Each row is where one point has got to under a steady rotation. How many steps took it there?
The counts run from 0 to 1069.
[116 152 132 104 110  96 166 114 103 145 140 157  95  89 103 135 168 126
 188 136 126 113 113 161  98 150  80 164 169 160 149 124 116 163 103 149
 121 155 115 166 160 104  97 141 104  89 130 109 111 123 142 163 142  89
 137 133 106 113 119 129 175 163 122 127 132 155 151  83]	681
[105 163 127 121 116 107 164  96  92 147 144 160  83 130  92 132 201 132
 149 142 124 118 152 138 136 138 110 123 204 170 149 173 116 148 114 148
 107 155 107 146 155  91  95 121 126 112 121 124 136 126 147 136 145 100
 140 139 128  98  96 132 122 158 108 152 116 170 110  72]	631
[ 83 150 131 144 117 121 167 109  88 162 128 157  83 152 109  99 159  99
 131 128 111 119 146 134 125 147 132 160 172 138 170 147 125 127  91 143
 139 133 117 147 196 127 106 141 117  86 112 101  95 109 177 134 144  90
 142 154 127 144 120 181 144 173 102  92 144 160 145  93]	600
[108 163 131 167 143 115 127  87 115 152 112 167  70 106 129 131 182 167
 178 120 111 129 130 128 115 142 111 130 184 185 164 157  98 160 122 155
 116 135 128 130 158  87  97 157 147 117 127 117 124 112 163 143 161  99
 124 156 133 125 106 111 137 183  99 134 132 134 152 109]	658
[ 79 171 146 147 107 125 156  96  88 165 112 147  93 129 107 102 177 136
 140 136 122 111 153 120 125 140 113 146 183 154 161 137 126 137 104 153
 109 149 121 142 179 144 126 137 119  95 110 126 115 110 172 142 142  85
 117 154 139 142 113 191 135 185 109 109 151 143 142  90]	602
[100 154 128 142 110 120 141  99  91 153 124 154  82 122 118 118 160 123
 157 109  77 128 142 118 107 144 107 156 167 177 176 132 107 135 109 155
 142 134 119 149 177 117 104 155 116 105 134  90  98 109 173 138 160  88
 123 141 129 168 129 169 155 187 109  88 131 134 167 127]	54
[114 139 147 138 150 124 154 136 107 127 142 191  96 121 134 108 158 123
 142 160 113 105 111 110 135 119 120 147 190 172 176 148 112 139  79 128
 113 129 146 115 189 113  81 170 119 102 131 101  98 101 174 106 150 115
 154 166 114 129  98 134 131 185 113 118 138 144 126  91]	755
[ 90 169 135 118 112  92 134 106 106 152 122 149  79 104 113 129 171 136
 181 114 109 136 136 147 113 165  94 156 160 178 162 137 126 148 110 159
 131 157  98 138 165 112 104 159 115 110 116  76 101 121 146 148 129  80
 126 130 116 134 128 136 160 191 119  97 137 153 175 113]	51
[144 130 131 110 126 116 174 114  90 136 155 179  89  99 140 112 164 101
 149 168 117  94 127 129 106 129 108 152 182 167 156 133  96 164  96 134
 145 127 128 153 161  85  79 158 133 113 149 136 118 104 164 111 168 111
 171 135 141 123 124 126 155 152 120 135 116 145 121  80]	534
[105 160 131 116  93  85 152  74  94 150 143 137  76 109 113 127 179 132
 178 127  93 113 151 132  99 149  82 139 190 188 129 127  99 146 121 169
 131 154 102 138 153  84  96 142 106 132 127 105 131 129 136 132 142 109
 136 122 134 141 133 139 148 174 122 120 125 141 142  93]	818
[123 147 144 158 128 111 148  97  99 136 123 169  80 113 109 117 185 140
 167 132 127 108 137 134 115 126 111 152 219 161 153 155 104 181 140 149
 118 141 131 136 154  86 100 156 120 107 140 133 130 119 147 130 148  99
 135 148 115 119  99 143 153 150 108 163 127 150 127  55]	260
[ 99 153 114 125 113 124 169 115  87 153 133 149  82 125 125  93 171  84
 138 135 111 122 160 124 128 156 128 151 155 153 172 148 121 137  83 154
 141 138 108 148 180 119  98 133 146  97 117 125 109  90 180 144 155  94
 145 141 167 141 124 169 152 175 113  85 134 153 147 115]	970
[129 136 112 104 114  99 171 103  83 120 164 158  68 103 119 117 185  96
 183 129 111 117 135 120 124 159 115 153 164 177 156 167 110 149  97 158
 132 143 120 141 156  79  91 122 132  99 133 123 117 114 151 142 157 118
 161 145 140 114 108 110 158 157 119 130 123 160 111  99]	809
[ 94 159 150 127 118 117 142 114  87 150 133 168  80  92 143  95 173 105
 140 161 118 117 156 104 128 132 116 133 176 182 160 126 107 142  87 154
 133 136 115 116 168 120 107 170 140 127 126 122 118  93 164 102 161 106
 137 132 171 156 137 173 138 195 131 100 131 134 149  99]	977
[104 151 135 105 124  84 150 131 103 124 165 176  90 106 114 112 182  92
 155 151 125 126 142 120 148 138 112 134 191 175 156 160 133 131  79 154
 111 154 109 107 174 102  77 147 122 111 120  89 114 119 135 118 134 113
 151 142 123 115 110 132 134 181 129 118 131 162 124  84]	991
[ 96 148 120 106 113 114 183 118  98 160 130 152  95 125 108 117 161 107
 155 131  88 119 128 164 124 164  94 142 164 149 166 146 122 124  90 151
 126 143 112 160 172 120  86 139 117  88 111  95 101 112 163 154 159  88
 142 138 122 125 113 157 152 173 119  64 146 147 150 116]	323
[131 139 136 128 135 114 142 113  83 133 147 185  61  97 143 110 168 107
 154 143 128 125 131 113 116 137 134 170 154 190 171 145 103 161  98 141
 157 113 125 136 160  95  99 166 151 114 137 123  99 103 179 111 160 102
 164 133 138 141 128 115 157 170 111 143 117 155 134 101]	20
[112 153 135 133 130  91 150 114 100 136 155 180  75 124 105 118 186 109
 150 144 143 129 150 129 143 132 124 137 207 167 152 168 125 159 106 149
 124 142 104 117 166  88  85 146 131 116 127 108 124 117 134 117 129  99
 155 142 123 108 108 129 136 161 112 154 122 177 121  61]	626
[116 151 120 105 118 122 181 106  88 150 162 181  89 141 102 127 176 116
 124 155 102 111 142 123 129 132 111 132 184 172 162 166 112 134  91 138
 130 132 107 163 168 101  83 115 122 105 133 119 113 123 173 124 159 101
 160 134 126 115 108 138 119 148 100 144 105 170 108  87]	633
[123 158 124 115 107 135 171 103  81 148 133 159  78 116 132 115 168 123
 140 136  99 105 130 123 108 157 114 172 146 185 183 147 107 163 108 128
 159 123 115 175 145 108 111 154 137 109 129 132  94  97 194 142 162  87
 159 113 140 128 130 148 148 158 101 120 115 160 137 111]	280
[131 139 137 128 109 103 148 104  91 126 137 164  82  98 141 110 170 106
 171 128  72 112 132 114 113 144  91 140 195 194 164 143  91 153 126 156
 135 132 141 115 149  83  88 176 114 128 148 103 125 111 145 114 167 121
 138 134 133 152 117 150 153 171 133 104 130 125 134 103]	303
[111 153 125 123 148 124 154 114  98 143 148 181  72 120 137 113 170 128
 150 148 117 115 118 118 141 154 128 141 156 188 179 173 108 135  77 132
 125 124 126 134 159 105  93 156 155 109 111 118  94 105 189 119 162 113
 166 148 137 107 104 103 124 186 100 126 131 163 111 110]	384
[ 95 157 153 129 112 112 136 104  83 151 132 164  69  98 138  95 171 113
 137 145 112 126 159 105 128 141 119 145 168 187 166 128 110 139  99 157
 139 131 113 112 166 118 115 171 137 129 121 114 110 104 164 100 162 102
 141 129 159 165 137 173 141 191 132 106 135 135 146 102]	198
[101 169 135  95  92  99 159  92  86 144 136 139  84  96 100 132 183 143
 181 120  92 116 128 138 112 172  81 150 154 192 162 149 114 143 112 152
 121 155 112 149 136 111 115 145 108 106 116 105 108 124 156 155 148  95
 133 117 114 123 114 142 146 183 127 109 133 147 141 103]	45
[104 172 145 141 115 119 156  87  93 170 126 158  83 110 124 117 168 156
 142 161 135  97 136 121  88 122 111 165 172 173 154 120 102 166 101 140
 134 140 112 170 172 121 110 148 127 117 127 134 113 111 181 124 145  82
 145 132 134 137 138 151 144 173  99 154 115 151 147  83]	5
[ 89 161 120 128 119 121 145 119  93 149 136 168  76 134 117 112 174 102
 132 115  93 147 153 126 148 155 132 146 165 171 191 170 129 136 105 152
 146 133 102 131 172 114 100 152 140 110 115  83  96 103 172 130 148  85
 138 132 135 141 122 162 132 177 105  91 129 166 154 116]	467
[102 179 140 117 108 125 150  87  82 156 118 148  68  90 128 122 188 154
 167 136 123 111 135 130 110 163 104 157 148 188 169 142 104 162 115 146
 131 137 112 153 128 121 129 154 146 120 116 145 113 111 178 141 164  84
 139 119 148 122 124 142 149 180 113 133 126 144 147 103]	1061
[109 137 135 123 141 112 158 128 100 142 141 191  78 128 115 121 175 111
 147 135 100 143 127 148 161 150 113 105 205 166 181 186 120 126 102 146
 113 129 122 113 165  97  76 158 137 103 123  98 112 118 148 127 173 109
 145 158 114 117  90 131 126 167 116  99 137 144 127 102]	483
[118 163 109 100 110  96 165 114 106 136 151 141  86 108 124 123 176 109
 172 147 113 101 137 133 102 159  95 166 147 181 156 137 116 159  88 146
 143 162  95 160 160  93  89 141 126 115 112 104 106 106 160 146 125  95
 155 115 135 106 131 119 156 168 115 115 124 176 149 100]	549
[101 165 123 132 126 137 160 130  99 150 131 175  89 135 124 106 180 111
 128 145 123 125 149 134 150 154 137 144 164 158 194 172 136 149  96 131
 128 140 103 143 165 120  98 151 154 100 105 120  99  90 187 138 147  78
 145 131 142 102 107 152 129 170  98 106 131 175 139  94]	102
[102 162 128 158 136 120 145  86 101 170 114 149  63 114 137 112 181 144
 171 137 144 115 147 141 108 156 126 146 168 161 149 146 103 170 112 158
 130 139 111 143 155  91 103 147 163 113 108 147 133 101 172 143 153  91
 139 147 165 113 117 121 152 173 105 132 141 149 149  86]	791
[ 93 149 127 125 121 106 141 106  91 146 134 158  74 124 125 112 152 111
 155 114  95 134 131 125 112 155 121 164 151 180 174 137 122 128  93 158
 156 124 114 134 179 110 103 165 122 110 121  77  90 111 169 127 145  90
 144 138 123 160 133 139 155 191 111  90 137 150 160 119]	832
[108 167 132 144 102 124 153  69  84 170 117 145  69 120 126 121 176 153
 152 131 107 114 152 136  94 150 107 150 180 175 155 132  96 166 128 147
 147 134 106 164 146  97 112 151 130 124 126 139 121 113 171 131 157  82
 137 118 143 144 136 151 149 161 104 139 119 149 147  84]	1055
[ 92 170 118 123 112  99 155 114 114 146 138 149 101 140 109 116 180 104
 149 134  93 127 159 142 137 152 106 134 189 166 164 161 136 143 109 152
 121 166  86 136 170 100  87 146 115 118 103  80 114 116 143 137 124  88
 137 123 124 106 113 158 127 174 112  91 132 174 146  91]	731
[101 152 120 113 115 101 164 119  97 150 140 145  84 125 126 100 158  84
 150 137 120 118 150 143 109 155 122 176 154 151 162 129 128 153  94 148
 154 150  94 149 180 108  98 157 126 101 108  97 103  99 161 133 128  85
 155 120 144 136 132 161 166 169 117  92 137 171 161  92]	964
